500 stands for zero in the data rows.
Some points, one per row:
array([516, 377, 700, 563, 483, 481, 542, 280, 462, 240, 477, 461, 471, 528, 678, 895])
array([517, 293, 521, 597, 545, 540, 592, 620, 516, 293, 470, 476, 455, 472, 720, 410])
array([520, 370, 561, 585, 512, 522, 546, 575, 393, 359, 519, 448, 464, 497, 598, 816])
array([492, 320, 654, 594, 487, 569, 489, 384, 458, 336, 490, 443, 468, 409, 515, 489])
array([501, 620, 532, 331, 555, 476, 441, 684, 487, 679, 630, 514, 564, 517, 567, 362])
array([463, 650, 414, 609, 407, 407, 516, 532, 698, 668, 400, 598, 469, 670, 172, 555])
array([561, 405, 645, 596, 517, 508, 566, 269, 570, 294, 476, 434, 448, 441, 506, 247])
array([488, 626, 202, 332, 607, 523, 413, 438, 448, 736, 619, 535, 582, 404, 383, 339])
array([545, 634, 435, 613, 405, 452, 576, 419, 661, 628, 376, 537, 466, 715, 444, 620])
array([457, 600, 389, 615, 415, 452, 529, 457, 676, 686, 371, 552, 465, 527, 548, 837])
array([476, 369, 431, 549, 529, 550, 563, 434, 545, 299, 450, 441, 438, 602, 528, 391])
array([492, 645, 387, 624, 422, 438, 499, 463, 660, 639, 373, 532, 463, 728, 496, 544])
array([498, 635, 253, 589, 453, 486, 504, 358, 610, 609, 330, 557, 471, 530, 485, 912])
array([572, 595, 385, 590, 447, 384, 561, 436, 468, 594, 398, 580, 478, 661, 628, 631])
array([420, 676, 539, 618, 407, 453, 452, 260, 452, 699, 382, 557, 486, 681, 423, 763])
array([441, 644, 511, 320, 585, 492, 412, 700, 678, 550, 640, 529, 569, 342, 459, 599])
array([550, 346, 813, 545, 485, 547, 540, 126, 306, 354, 479, 452, 478, 475, 337, 524])
array([498, 302, 777, 581, 539, 456, 608, 707, 699, 380, 497, 430, 484, 523, 413, 639])
array([481, 599, 344, 291, 558, 517, 447, 564, 706, 602, 633, 541, 574, 453, 614, 313])
array([444, 637, 410, 328, 504, 445, 443, 706, 629, 738, 632, 498, 572, 402, 671, 483])
array([465, 580, 408, 363, 556, 498, 413, 662, 409, 499, 615, 513, 558, 465, 503, 295])
array([436, 623, 525, 613, 414, 393, 500, 436, 494, 653, 389, 542, 472, 627, 499, 594])
array([494, 353, 792, 603, 518, 523, 598, 464, 395, 179, 452, 457, 448, 588, 554, 489])
array([493, 592, 441, 313, 548, 555, 393, 521, 596, 631, 626, 518, 573, 434, 485, 600])
array([551, 345, 509, 601, 550, 529, 560, 220, 682, 319, 489, 450, 458, 612, 416, 433])
array([456, 370, 544, 582, 556, 452, 488, 359, 531, 224, 445, 464, 459, 559, 564, 306])
array([531, 632, 334, 347, 532, 523, 433, 499, 538, 658, 629, 523, 574, 355, 398, 547])
array([453, 352, 596, 589, 500, 523, 563, 301, 608, 260, 489, 489, 449, 523, 587, 649])
array([466, 625, 371, 619, 402, 352, 518, 513, 531, 661, 361, 562, 452, 621, 460, 841])
Then 10 other points, each followed by its number:
array([474, 619, 741, 589, 393, 408, 503, 505, 474, 714, 381, 582, 475, 444, 517, 551]) 0
array([523, 318, 832, 307, 584, 612, 490, 497, 215, 287, 698, 384, 541, 400, 800, 409]) 1
array([553, 382, 436, 597, 566, 529, 479, 359, 415, 246, 484, 462, 460, 635, 506, 649]) 2
array([449, 594, 452, 366, 555, 538, 452, 727, 429, 653, 617, 539, 570, 305, 557, 342]) 3
array([522, 601, 633, 329, 524, 548, 345, 594, 480, 654, 588, 520, 576, 423, 397, 288]) 4
array([518, 332, 564, 582, 512, 543, 527, 666, 234, 432, 485, 466, 437, 264, 519, 744]) 5
array([490, 578, 725, 311, 511, 522, 420, 465, 393, 668, 641, 543, 598, 483, 469, 627]) 6
array([525, 388, 705, 559, 529, 548, 549, 363, 635, 347, 509, 417, 442, 538, 465, 547]) 7
array([488, 554, 384, 374, 552, 445, 404, 645, 412, 774, 644, 516, 560, 325, 508, 188]) 8
array([491, 603, 537, 616, 401, 419, 501, 498, 617, 646, 375, 552, 458, 488, 492, 693]) 9
Which of these numbered points is nearest to each point below, ignoring the 2 directions in which the first points spread most? Its number follows each.
array([536, 576, 431, 342, 518, 498, 424, 669, 675, 679, 606, 521, 564, 322, 602, 261]) > 9
array([466, 385, 816, 567, 549, 569, 500, 220, 410, 407, 489, 451, 447, 505, 603, 628]) > 6
array([471, 636, 551, 360, 542, 516, 401, 701, 404, 799, 594, 527, 578, 407, 523, 225]) > 0
array([524, 380, 494, 567, 496, 556, 501, 395, 307, 291, 454, 484, 442, 458, 425, 999]) > 5
array([501, 585, 618, 594, 467, 428, 491, 519, 460, 645, 359, 556, 465, 586, 186, 429]) > 4
array([508, 317, 691, 588, 492, 496, 535, 667, 604, 323, 461, 451, 435, 391, 713, 491]) > 9
array([444, 431, 239, 613, 516, 520, 516, 179, 584, 298, 465, 482, 482, 757, 472, 567]) > 2
array([525, 631, 427, 309, 515, 541, 417, 751, 313, 715, 644, 499, 546, 352, 514, 364]) > 3
array([500, 630, 394, 566, 491, 433, 523, 651, 465, 763, 381, 566, 464, 551, 331, 709]) > 3
array([492, 596, 578, 347, 557, 498, 418, 460, 507, 635, 600, 535, 589, 303, 397, 387]) > 4
array([527, 562, 361, 626, 378, 453, 476, 590, 481, 772, 334, 551, 459, 540, 415, 328]) > 8
array([519, 348, 769, 322, 621, 636, 439, 509, 432, 385, 716, 393, 565, 398, 960, 362]) > 1
array([502, 632, 353, 594, 440, 413, 530, 429, 413, 680, 324, 587, 470, 581, 387, 309]) > 8
array([556, 319, 514, 586, 500, 556, 556, 287, 331, 372, 484, 425, 444, 570, 627, 254]) > 8
array([528, 338, 670, 305, 599, 640, 497, 667, 323, 323, 748, 419, 553, 297, 581, 044]) > 3
array([506, 621, 387, 599, 445, 432, 518, 655, 679, 643, 362, 576, 451, 524, 544, 782]) > 9
array([523, 561, 554, 595, 402, 426, 488, 309, 392, 529, 369, 558, 488, 569, 210, 872]) > 4
array([516, 339, 440, 605, 516, 540, 644, 527, 523, 233, 460, 456, 452, 636, 542, 868]) > 2
Here are 10 other points, each followed by its number:
array([504, 370, 407, 290, 572, 607, 472, 499, 392, 355, 750, 392, 527, 437, 651, 480]) 0
array([526, 701, 535, 320, 516, 486, 431, 462, 432, 579, 613, 552, 542, 448, 281, 272]) 1
array([548, 651, 326, 586, 401, 477, 504, 479, 551, 709, 356, 533, 474, 669, 271, 745]) 2
array([418, 564, 476, 331, 502, 553, 432, 574, 401, 708, 563, 558, 546, 514, 273, 282]) 3
array([571, 341, 436, 591, 520, 520, 565, 460, 389, 234, 460, 445, 432, 366, 680, 549]) 4
array([481, 348, 381, 592, 538, 558, 563, 430, 562, 375, 471, 429, 461, 659, 586, 405]) 5
array([476, 669, 301, 334, 513, 543, 379, 689, 362, 671, 617, 517, 573, 454, 488, 218]) 6
array([476, 644, 292, 311, 545, 473, 440, 767, 434, 674, 644, 536, 571, 518, 440, 320]) 7
array([540, 301, 608, 306, 584, 586, 476, 402, 677, 448, 707, 415, 587, 368, 474, 602]) 8
array([491, 326, 564, 599, 502, 534, 538, 706, 520, 313, 460, 488, 483, 592, 541, 533]) 9
Which of these numbered points is nearest to each point below, ignoring the 2 directions in which the first points spread most? Its number follows each.
array([504, 594, 354, 341, 572, 547, 422, 633, 619, 636, 614, 526, 586, 440, 356, 334]) > 2
array([521, 594, 462, 601, 393, 401, 519, 865, 604, 699, 395, 570, 468, 568, 429, 745]) > 9
array([510, 318, 610, 330, 603, 662, 448, 628, 266, 368, 692, 415, 556, 351, 637, 120]) > 6
array([470, 670, 478, 572, 440, 446, 545, 457, 491, 473, 368, 557, 471, 787, 396, 722]) > 7
array([511, 605, 607, 350, 535, 502, 478, 515, 365, 762, 574, 531, 570, 408, 385, 207]) > 3
array([508, 681, 489, 611, 388, 413, 557, 424, 572, 638, 337, 564, 481, 472, 575, 930]) > 4
array([482, 403, 614, 594, 549, 491, 561, 402, 326, 306, 486, 440, 451, 590, 446, 519]) > 7
array([504, 624, 326, 347, 559, 531, 453, 513, 244, 625, 611, 541, 597, 355, 364, 398]) > 6
array([538, 329, 639, 593, 511, 497, 556, 166, 725, 255, 486, 425, 457, 468, 688, 713]) > 8
array([489, 594, 395, 342, 535, 487, 416, 472, 336, 664, 617, 516, 540, 531, 361, 392]) > 3
array([493, 607, 473, 618, 407, 405, 481, 579, 701, 677, 372, 553, 477, 680, 185, 703]) > 2
array([458, 624, 462, 326, 510, 575, 474, 536, 340, 713, 592, 527, 558, 428, 431, 263]) > 3
array([503, 352, 574, 561, 494, 544, 555, 311, 549, 287, 483, 449, 466, 552, 445, 533]) > 2
array([535, 324, 688, 590, 519, 516, 525, 528, 198, 273, 491, 423, 477, 587, 523, 507]) > 7
array([550, 316, 520, 307, 606, 654, 517, 434, 333, 318, 748, 392, 547, 302, 658, 440]) > 0
array([523, 291, 567, 301, 629, 614, 495, 536, 509, 236, 725, 394, 542, 439, 679, 477]) > 0
array([510, 335, 658, 352, 556, 642, 496, 557, 338, 378, 748, 420, 574, 459, 616, 576]) > 0
array([491, 643, 435, 313, 518, 504, 446, 388, 671, 778, 600, 517, 572, 423, 519, 476]) > 8
